Here are some numbered points:
[-22   7  21  -1   5 -10 -36 -50  31   5  17 -51 -38  -1   6 -12  20  22
 -34  77   1  -2   7 -12  40 -14] 0
[ -7 -28  -2   5  27 -26 -19  -8   8   9  11  12  -9  -2  16 -13 -30  16
   8 -37 -24   7  29 -35  -9 -20] 1
[  0   1  21   6  30 -14  40  68 -12  28 -23  -8   6  -5   9   9  25  18
  39 -30 -13  -6  47   5 -13  17] 2
[-30  23  29   7  13   5 -11 -14  21  43  11 -54 -25  28   5  -6   4  25
  -9  49   7   7  28  -4  27   7] 3
[ 27  -4  54 -48 -57  44  34 -54 -16 -64  19  61  14  33   5  26 -42 -58
 -31   7  33  -8 -37  40 -18 -36] 4
[ 25 -12  88 -50 -59  36  17 -59 -23 -52  12  42  19  24  -4  20 -24 -66
 -47  -9  20 -24 -39  39  -1 -29] 5
[  5  -2 -24 -10  20 -35  -4  28 -26  29 -22  -5  11 -31  -7 -16  20  19
  -7 -34 -38  -4  24  -8  -8  40] 6
[ -1  28  -9  -5  12   8 -32   8   1 -12   2 -26  23 -20  -9  -5  88  13
   4  23 -10   8   5 -18 -27  20] 7
[-14  35 -38  29  10  10 -18  36  10   3   2  10   1  -6  33 -19 -42  19
 -10  37  18  20   8 -14   6  30] 8
[ -2 -16 -21   7  22 -56 -17  36  17  42  -9 -35  -4 -18 -14  -8  35  29
 -11  -5 -21  -8  27   8  29 -21] 9
[  0 -12 -48  13  23  -2  12  47   9   5   1 -10   8  14  -7   2  37  27
 -15 -22  33  16   2  10 -41  18] 10
[  0 -15 -63  14   5 -19  18  72 -10  34 -13  19 -14 -23   3   9 -11  20
  39 -27   5   8  28  -4 -13   6] 11
[-26  -7  25  22  23  -5 -21 -31  32   3  25 -50  -8  23  33 -13 -15   8
   3  27   2   2   8 -17  39  -4] 12
[ -9  12 -71  -2  28 -10   4   6   8  23  -4  -1   9 -19  -5 -10   8  25
  13  -4  -8  32  -3 -24 -24   9] 13
[ -1  18 -25   0  21 -18  -3  60 -10  23  -7 -13  25   9   2   0  54  18
  17 -16  -2  11   9  -7  -7  15] 14
Which point above is nearest to each new point by angle? Its number follows each.
[ -1 -45  11   2  35 -32  31  50   1  44 -28  -9  -2 -34   2  -3   0   2
  24 -71 -19 -13  21   1 -10  -6] 2
[ -4  -8 -52   4  17  -1  29  19  10 -11   4 -32   1  19  -2   6  35  26
  15 -13  28  20  16   1 -35  30] 10
[-19  37 -30  14  10  27  31   2  15 -13  17  -4  -2  18  56   0 -55  18
   6  68  34  15 -16 -15  -2  26] 8
[ -1  43 -60  27   3 -23 -19  24  -5  20  12   5 -14   6 -13   6  -6  17
  -3  58 -10  15  28 -18  15 -10] 8
[-14   9  -2   1  24   1  25  34   1  14  -3 -26  16   9  25 -10  64  14
  28 -16  13   9  13 -18 -13  25] 14
[ -6 -17  10  19  21 -30 -27  18  23  40  -9 -52 -30 -19 -30  -9  36  29
  23 -11 -33 -11  30   8  11 -38] 9
[  4 -15 -69  11  28  -6  11  12  20 -17  -1   6   7 -16   1  13  20  24
  38  -8 -12  19  24 -12 -32  -6] 13
[-16  -7 -12   3   1   3 -12 -28   2   1  13 -15 -13  10   4 -22   3  12
  24 -39 -31  10  10 -38  -4  19] 1
[-12   4 -59  24  14   3 -10  -4  20   4  23 -15  -6  28  29   6 -19  12
 -39  46  35  17  -2  -4   6  14] 8
[-13   2 -13   8  17  -1  -7  -3  -2   8   2   3 -11  -7  19 -25 -80  11
  36 -17 -21  12  11 -32  -8  22] 1
[ -3   4   3 -10  17 -14 -39 -32   6  -3  -1 -27   8 -16   1 -22  67   4
 -26  -4 -31  -9  14 -26   5  -2] 7
[-10   2   6  15  26 -33 -25  19  17  40  -6 -46 -13 -11 -21 -17  55  24
  32  17 -32  -7  14   4  26   7] 9
[  4 -17   6  36  27 -41  -2  47   4  49 -19 -10 -16 -13 -36   6 -23  24
  10 -19 -36 -14  45   9  16 -28] 9
[-10 -11 -71   8   7   4  21  34   4  17   5  19 -17   5   2  11 -16  20
  37 -18  16  28  19 -11 -26  12] 11
[ -9  12 -24   6  -3  11  11  51 -15  14   1  12   0  -5   2 -10 -49  19
  48 -26 -10   7  22 -17 -21  42] 11
[  5  30 -12   2  24 -43 -49   2   4  46 -22 -39 -14 -39 -34   1   4  18
 -25  49 -52 -16  14   8  41  -9] 9
[  2   4 -38  28  17  -5  -9  47 -13  28 -17   9  -9 -27 -18  -5 -23  14
  36 -21 -19  16  26 -10 -40  27] 11
[-11  14  -3  11  15 -22 -32 -19  28  15   8 -52 -16  12 -14  -2  32  20
 -61  78   8  -8  -6  10  42 -18] 0
[ -5  26 -68  -6  16  -9 -18 -13  13  -4  10  -6 -10  -1  -6  -8  16  30
 -19  47   5  23  14 -17  -7  19] 13
[-13 -25 -46  15   1  10 -29 -15  19  13  10 -22 -23 -19  -8 -16   8  29
   5 -25 -12  22   1 -27 -28  -1] 13
[  7  19 -24  14  17 -38 -14  27 -15  26 -12   0  -8 -16 -26  -3   7  21
  37 -13 -50   2  35 -21   6   8] 6
[ 13   1 -18  19  -3 -25  15  94 -21  43 -31  41  -4 -24 -45  21 -22  16
  32 -24 -18  -6  33  12 -13  -7] 11
[ -3  54  10   3  23 -32  34  30  12   2   3 -19  -9  40  -2  26 -49  12
  34  98  20 -11  15  10  56  -6] 3
[ -7   2 -85  10  19 -14   0  -6  23  11  12  -4 -16  -9   6  -4 -31  31
  36  27   3  15  13 -18   0  -2] 13
[ -7  -4 -60   0  16   5  -2   8  15   1   6 -26  -3  11  -8  -5  19  29
  -4 -10  24  21   9   4 -32  40] 10
[ 11  -6  -5  11  19 -25 -35  47 -19  31 -31   3  12 -44 -10 -22   3   3
   0 -44 -43 -15  19  -2 -17  24] 6
[ 16   4 -39  -4  11 -31  -1  57 -16  19 -29  34   3 -43 -34  -9 -62   5
  47 -31 -33 -10  22   0 -27   2] 11
[ -8 -32   4  13   5 -29 -10  23  14  35   4 -18 -28  11  -4  -3 -94  21
  12 -33 -11 -12  25   5  13 -16] 1
[-18  47 -25  17   8  23   1  14   9   8  19  11 -27  25  26  -1 -60  26
   1  62  32  22   5 -15  -3   7] 8
[ -3 -37   1  21  21 -47 -20  -4  13  41  -7 -16 -31 -16 -33 -11   7  23
  -3 -26 -45 -11  30  -3  16 -32] 9
[ 10   3 -67   8  15 -29  17  62 -17  16 -23  20   2 -30  -2   8  12  15
  29 -12 -17   8  31   0 -14  25] 11
[  2 -16 -13  25  15 -45 -17  20   5  49 -23  -6  -7 -34 -41  -8 -34  19
  18 -12 -58 -12  31   0  27 -29] 9
